Each path below is one point turned by a fixed rotation once a step. After each direction that follows a path, write how fast that rotation turns it, in degrees each step (0 if it stays still).
Each turn is a multiple of 5 degrees from 10 to 175, or 0.
Each row of a path follows its step; steps can be skipped.

step 0: [-58 -45  23  -1 -18   5 -41 -25   5  -6  12 -20  19  -8  -3 -19   6 -36
  -3   6  23  20   4   8 -12   4 -16]
step 1: [-24 -24 -26   1  -5  -1  17 -28  -5   0  31   5   1  -9 -34  -2  35 -29
 -25   7 -15  -6  25 -51 -32  14  -5]
step 2: [  7  -2  21   1 -14  16  -9 -18   9  21 -11 -24 -33 -21 -58  11  38 -18
 -27  -7 -16 -16   8  21   9  39  -8]
step 3: [-15   6   3 -13  12  -2  19  -4  46 -15 -22   4 -43  10 -30  45   1 -27
 -17 -35  18 -19 -15  -6 -22  -9  22]
step 4: [ 16 -41  32  -9   8 -14 -21   9  24 -29  12  16   1 -15 -23  13 -20 -37
 -34   0  23  19 -34  27   3 -13 -17]
step 5: [-43   0 -15  -4 -15  -4 -20  -5 -13 -36  28  54  18   4 -12  14  -9  -5
 -38 -27  16  17   2  -3 -26  22 -15]
step 6: [-17 -29  -5   6   3  39 -35 -45  14 -16  -3   7  13   4 -16 -23  49  -4
 -24   1  15  24  29  18   9  12 -10]
step 7: [ -3  -6  -1  11  19 -15  14 -37  12  -6 -15  -2   1  20 -16 -11  31 -31
 -27  -9  19 -31  12 -42 -12  50  26]
step 8: [  7 -33  22  -6   5  30  11   0  14   1  -7  -1 -48 -16 -14  -8   2 -32
 -37 -17 -14 -10 -33  -9  42  32   6]
step 9: [  6  -7  -4  18  -7  -1   1  26   2  -9  -7  46 -35  13 -47  26 -11 -21
   6 -47  31  22 -18 -16   2   5  18]
step 10: [ 36  -4 -10  10   9  17 -43   8  30 -20  29  18  -3  39  -5   9   7  -8
 -40 -10  14  35 -24  24  -1  -2 -24]
[-10  16 -13   0 -10  -5  18   3   0  -8 -10   2   9  12  -4   3  -6  -3
   1  -6   3   1  -5 -15 -16   7   3] => 170
[  4   1   5   4 -11   6  -1  -1   5   6  11   3   3  -1  13  -1  16  -8
  19 -10   9  -3 -13 -14   8   7  -8] => 40
[ 18  -1   0  -6   3  -6   6   6   2  10  -4   2  -8   3  -5   8  -5   0
  -1 -25  -1   0 -11  11  -9 -12 -14] => 60
[-23   9   4  -7  -9  12  -5   1  -5   4  -2  -2 -12  -3  12   1  -8   8
  -5 -15  -7  -6  -3  12   4  13  -2] => 125
[ -5  -9  10  -4  14  -9   3  -6  12  -2  -3 -17   0   7  20  -8 -12 -11
  -3   0   7  -9 -10  -1  -8   0   4] => 95

step 0: [ 11  18  36 -12  23 -32  -3 -10  -4  -8  28 -18  13   6  -4  37  -4  34
 -14 -19  17 -15  32 -47  -9 -32  -9]
step 1: [-12  37   1 -15  52  37  -2  25 -13  29 -23 -10  23 -25   0 -30 -18  25
 -20   0 -11   9 -18  14 -14 -19 -12]
step 2: [-10 -12 -19   2   8  20 -35  -8   7 -29  11   8  20  39 -56  -1 -33 -11
  19   8   5 -40 -16  18  10 -22 -15]
step 3: [ 14  25  19  17 -19 -26 -12 -23  38 -31  15  -3  39  -9  13   7  13   9
  -4 -19 -30  13  -6 -13 -40 -42  -8]
step 4: [-18  20 -23  33  25   4   9  11   3  33  -1 -12  30 -18   8  14 -14  16
 -35 -55  -5 -18  -1  11  27  16 -26]
step 5: [ 42  10  22  -7  27  41 -20   6 -25 -30   8  -1   9  19   3   9 -28 -24
   4 -10 -23 -35   7  12  28 -19  31]
step 6: [ 15   6  -6  42   8  11 -14 -19  28 -16  -3  12   1 -40   1 -17 -14 -25
  45   0 -21  41 -12  19 -12 -19 -31]
step 7: [ -8  19  -8   4 -23  -8  11  -9  49   6   5  -8   2  32  17  16  -5 -46
 -10 -47   6 -27  -9  -2  16  31 -33]
step 8: [ -4  35  18  21 -14  24 -10  23 -25 -42   6 -13 -26 -18  45  19   6   8
  -4 -33 -11  -6  26  11   3   5  40]
step 9: [ 34  -6  12  29  36  21 -13  -8  -6  10  -7 -27 -16 -36 -19  -9  -2 -18
  33  -9  42  27  -9  -1  32  26  -9]
step 10: [-15  14  23 -33 -12  12 -25 -20  24 -18  -8  16 -28   6  27 -22 -10 -63
 -15  25   2 -12 -13 -16   9  10 -25]
[ -5   7   4  13   9   8   3 -14  16   1  -2   4  -5   3 -13   7   6  -6
   0  25  -7   0  -7   2   5   0  10] => 95
[  9 -18  -7  -7 -14  -6  16   9   2   8  -2   8   4   3   5  -1   6  14
   3  19  -6   3   3   1  10   5   7] => 0
[ -1  -4  11   3  -4  -9  -4  -6   9  -1  -2   1  -8  -3  18  -1 -13  -7
   1  -3  15   9  -4  18  10  10  15] => 20
[ -1   9   0  -5 -12   8   3   4  -5  -7  -2  10  -7 -22  11  -5   4  -1
 -16   6  -8   1 -14   6  -9 -13   3] => 155
[  9   3  -4 -14   4   5  -8  -5  -5   3 -25   6   7 -15  -6  -2 -13  -6
  14   8   3  -8   7  -2   0   2   4] => 90
[  9  10  -5   8  -2  -3  10  -9  -8  -4  -9   0   0   2 -11 -10   5   5
 -10   1   9   6  11  23   2   4 -15] => 145

step 0: [ -3 -33   5  -7 -27   5 -22  -5  -9   9   1 -33   4  12 -27  24  24  44
 -18 -25  40 -25  -6  -6   4  -8   6]
step 1: [ 29   8   6  31 -12   3  20   4   8  11  -4  43   9 -10  21 -30 -21  -8
 -10 -38 -14   4  -4 -35  35  -8  -9]
step 2: [  2  -4   3 -16  -3  21 -13 -20  -1   3  15   4  -2   2   9  63 -41   1
  -7  29  13  37   0  29   6   7 -10]
step 3: [ -8  40 -28  31  39  14   6  -5 -19 -13  -4  -1 -23  11 -18 -28  -1  12
  44 -16 -19  -3 -12  10 -14   8  15]
step 4: [-39  11   0 -16 -34 -45 -31   2  20 -23   4  -3   6  -9  33  -1  -1   6
 -16  21   8 -11  18  -4 -31  -8  21]
step 5: [ 27 -25  -6   9  13  -3 -24 -18   7  18  -1 -21  25 -17 -53 -16   8  -8
  -6  -3  -6 -43 -26 -12  26   8   8]
step 6: [ 28  -3   5 -15 -38 -21  29   5  16   9 -15  -1 -28   6  10 -12 -18 -13
 -12   5 -33  41  21 -18   3   2 -34]
step 7: [ 11  -9  -9  -9  16  40  -3 -17 -36 -14  -7 -10  25  44  -9  51  16  28
  -7  -4   4   7  -4  -6 -13   2  -1]
step 8: [-32  33  26  27  28  18  -4  23   8 -21  16  25 -14   2  28 -39 -10 -10
   0 -10 -22  -3  -2 -27   0 -10 -11]
step 9: [-10 -17  17 -25   6  -6 -45 -23  13  22  36 -27   8 -22  12  13  -3  21
   1  12  25   2  19  41  -4 -13   5]
step 10: [ 24   1 -25  28   0  -7  25  -5 -21  30 -13  10   2 -37 -17 -53  15  16
  11  -5 -26  -1 -22   5  -6   7  12]
[  1   5 -12  -4  -3   0   4   4  19   1  11  -9  -3 -19  -2   1  13   0
  -5  -2 -11  -9  -7   8 -15  -4  10] => 65
[ -7   8  13 -12  13 -10   9 -15   3  -1 -12  14 -13 -11  -4  -3   5   0
  -2 -13  -7   5  -5  -9   3   1   4] => 155
[ -5  -7  -4   1  -5 -25  -1   0 -14  10 -14  -7  -4   4  -8  -4   3 -11
  -5  11  -8 -15   1   4   0  -4   6] => 60
[-10 -19   4   8   9  -2  -5   6   9 -11 -15  -2   8 -13  -7  -6  -7  10
  11   2  -1   5  10   4  -8  -8   4] => 70
[  0   4  -8 -16 -15   7  -8   8  -5  14 -13   9   1   8   4  -4   8  16
  16  -5  -5   2   1  -4  -6  -5  10] => 110
[-14   1  -1  10  -1  -9   9   7  -6 -16  10  -1  -4  10  -1   8  11  15
   0   0   6  -6  -2 -20  -3  -4   9] => 95
[  4  -8   3   1  -1  -5   3  13 -13   1  11   6   1  -5   3 -10 -15 -12
   7 -13  -7   1 -10  -9 -20   9   1] => 160

step 0: [-21  12   3 -11   4 -32  18  15 -19  -8 -41  28  24   9  25  14 -34 -16
  -1 -25  18  40  41  23 -21  31  14]
step 1: [ 29 -42  18 -15  20  54   4  -9   2  26  -6  15   0  -4   1  -6   9  43
  43 -13  22  -8 -37  12 -19  21  13]
step 2: [ -6 -45 -31  -5  22 -48  -3  -2 -31  -6   9  -4   3   1  13  11 -11  22
 -27  34 -20 -28  31 -17 -30 -15  35]
step 3: [-38 -18  -8  -4  21  34 -10   2  -2  11 -43   4 -18   5  -2 -12 -41 -10
 -15 -37  -4  65   1  19 -18  -9 -11]
step 4: [ 20   6 -30 -28   4  14   8  32 -29  10  23  18 -22  36 -17  -2  34  29
  21  -6  45  -5 -16 -24 -30  18  27]
step 5: [  1 -26 -21 -30  -3 -26   7 -15  28 -29 -39 -26  27 -23  38  13   7   3
 -21 -22   0 -11  19  12 -41 -25  32]
step 6: [-27 -23 -16   9 -18  35  -9 -11 -63  45 -22 -12 -16  10  23 -26 -10  -5
  40 -17 -15  11 -18  12   4 -11   4]
step 7: [ 39   9 -20 -18  11 -21  15   4 -24 -14  35  21   8  11   6  -2  -9  -1
 -14  35  27  35 -26 -14 -59 -32   3]
step 8: [ -5 -38   4   2 -26  22 -26   8  24 -11  -6  21  -2 -18   6  -8  18 -13
 -27 -72 -19   6  11  -8 -16 -27  40]
step 9: [-11   8 -20   4  22 -17   1  -6 -47   9  10 -16 -16  52  43  -3  45  15
  19  -9  12  18  -8  36  26 -15  13]
step 10: [  5   4 -15 -43  12  38 -26 -25  -5 -26   1   0  49  -6   4   7 -15 -34
 -18  15  29 -11 -29  -9 -28 -40  -3]
[  2  -9   9 -10   4   6   2  -4  14  -7   5 -16  -6 -12  -1  12   2  -2
   2   6   3  20  -3  17  -6  -6  -7] => 160
[-11  -1 -12   2  16   5 -11   0   8 -12   2   2  -8  18 -15   4  11   6
 -13  -5   2   5   4  -3   9  -7  -2] => 65
[ -2  -3 -10 -11   2   1   9  -8  -6 -18  -3   4  17  -5   1   8   5  11
  20  -6 -10  -5  -3   4  14   0  -3] => 85
[ -3  -6  11   7  -4   4  10   6 -13  -5  -2   0 -23  -5  -8  -2  -2   9
   5  -7  12 -13  -9   8   8 -12  -2] => 145
[ -2  -2   4 -10  -9  -2   0 -20  -6 -16   8  -5  -2 -12  -1   1  -2   7
 -18   4   9  -3   0 -19  -1   7   7] => 130
[  4   5 -16   2 -18  -3   1  -7  -2  -3   2  -5  -3   2   5  -9  15 -11
   1  -8  -3   8 -15  -3  -5 -21   2] => 20

step 0: [ 33   2 -36  -2   6  37   0  13  18 -14  34  22  11  20 -25 -36 -24 -11
  18 -28 -25  20 -19 -16 -23  26  -2]
step 1: [-33   0   5 -13  26  30  43  29 -24  -2 -23  17  -6 -16   4   7 -20  -8
  -1  14 -27  -1  30   9  25 -10 -53]
step 2: [-27 -22  -3   8 -47  25   7  -2  19 -15 -16  10  -6  55   2  41  23  -3
  13 -23  23 -31  12  16 -16   0  11]
step 3: [ 13 -19 -42 -42  -9  17 -14   7  -8  33  10 -21 -16   0  29 -33   9  45
  -4 -14  -8   5   7 -32 -17 -31  -1]
step 4: [  0 -13  61 -10  48  14  13  -9  49 -18 -10   4  -2  17  17 -16  -8   6
  -7  17   9  27 -12  13  -5 -33 -14]
step 5: [ 30  -9  22  -1 -51  -2  30 -30 -14   3   6   4 -30 -15  -6 -23  11 -38
   6 -13  11  10  45  31 -16   6   8]
step 6: [ 31 -24 -51   3  19   6  -9 -15 -24 -67 -11   8   5 -11  -4 -13  21  32
 -20  16  12 -12   4  -4  21  -7   6]
step 7: [ 33  15  22  38  30  54   1  40  17   1  22 -11  13  -4  22 -10  19  -7
  18 -15 -26 -20  -9  13 -12  20  -7]
step 8: [ -8  22 -14 -19 -25   9  24  12  26  21  17  32   4 -18  -1  25  -6  14
 -18  -6  -6  10  44  40  54 -16  -6]
step 9: [-34 -42  -8 -31 -24  16 -10  -6   8 -44  27  22  34 -12  20  18   8 -19
   6  -3   5 -25 -13 -21 -25 -12  24]
step 10: [  2   3  15  -1  10  11  21   2 -17  42  25  18  16  16  -6 -48   1  52
   1  21   6 -31  16 -20 -35  -1 -22]
[ -1  11   3  -4 -13   1  -3   2  -8   5  -9 -14   5 -18   4  -9  -5  11
  -7   4  -7  -3  20  -6  -4   3 -14] => 160
[-17  14  -3   3  10  -5  -6 -24  -7   0   9  -9  -8   3   4   3  -2   1
  -9  -6 -14  -2  -5   8  -3   8   3] => 0
[ -7   2  -1   9  12   2  -2   0  -3 -11  -5  -4   2 -15   9   3 -11  -7
  10   3   5 -12  -8   1  -7 -26  -7] => 135
[  7  -3   0   3   4   9 -10 -12   6   3 -15 -12 -17   3   7  -8  18 -12
  -7   3   7   9   6  -2   5  -9  -1] => 35
[ -1 -10  -3   3   3  -5  -4  -1 -13  -7   6  -8  -4   6 -11   8  13   6
   1   3   8 -22  16 -14  -6  -1   9] => 100
[ 18   9  -8  -2  11  -1   3   5  -4 -15  -5  -7   1  -7 -22  -2   3 -10
  -2 -11  -1  -4  -2  12   2  10  -8] => 55
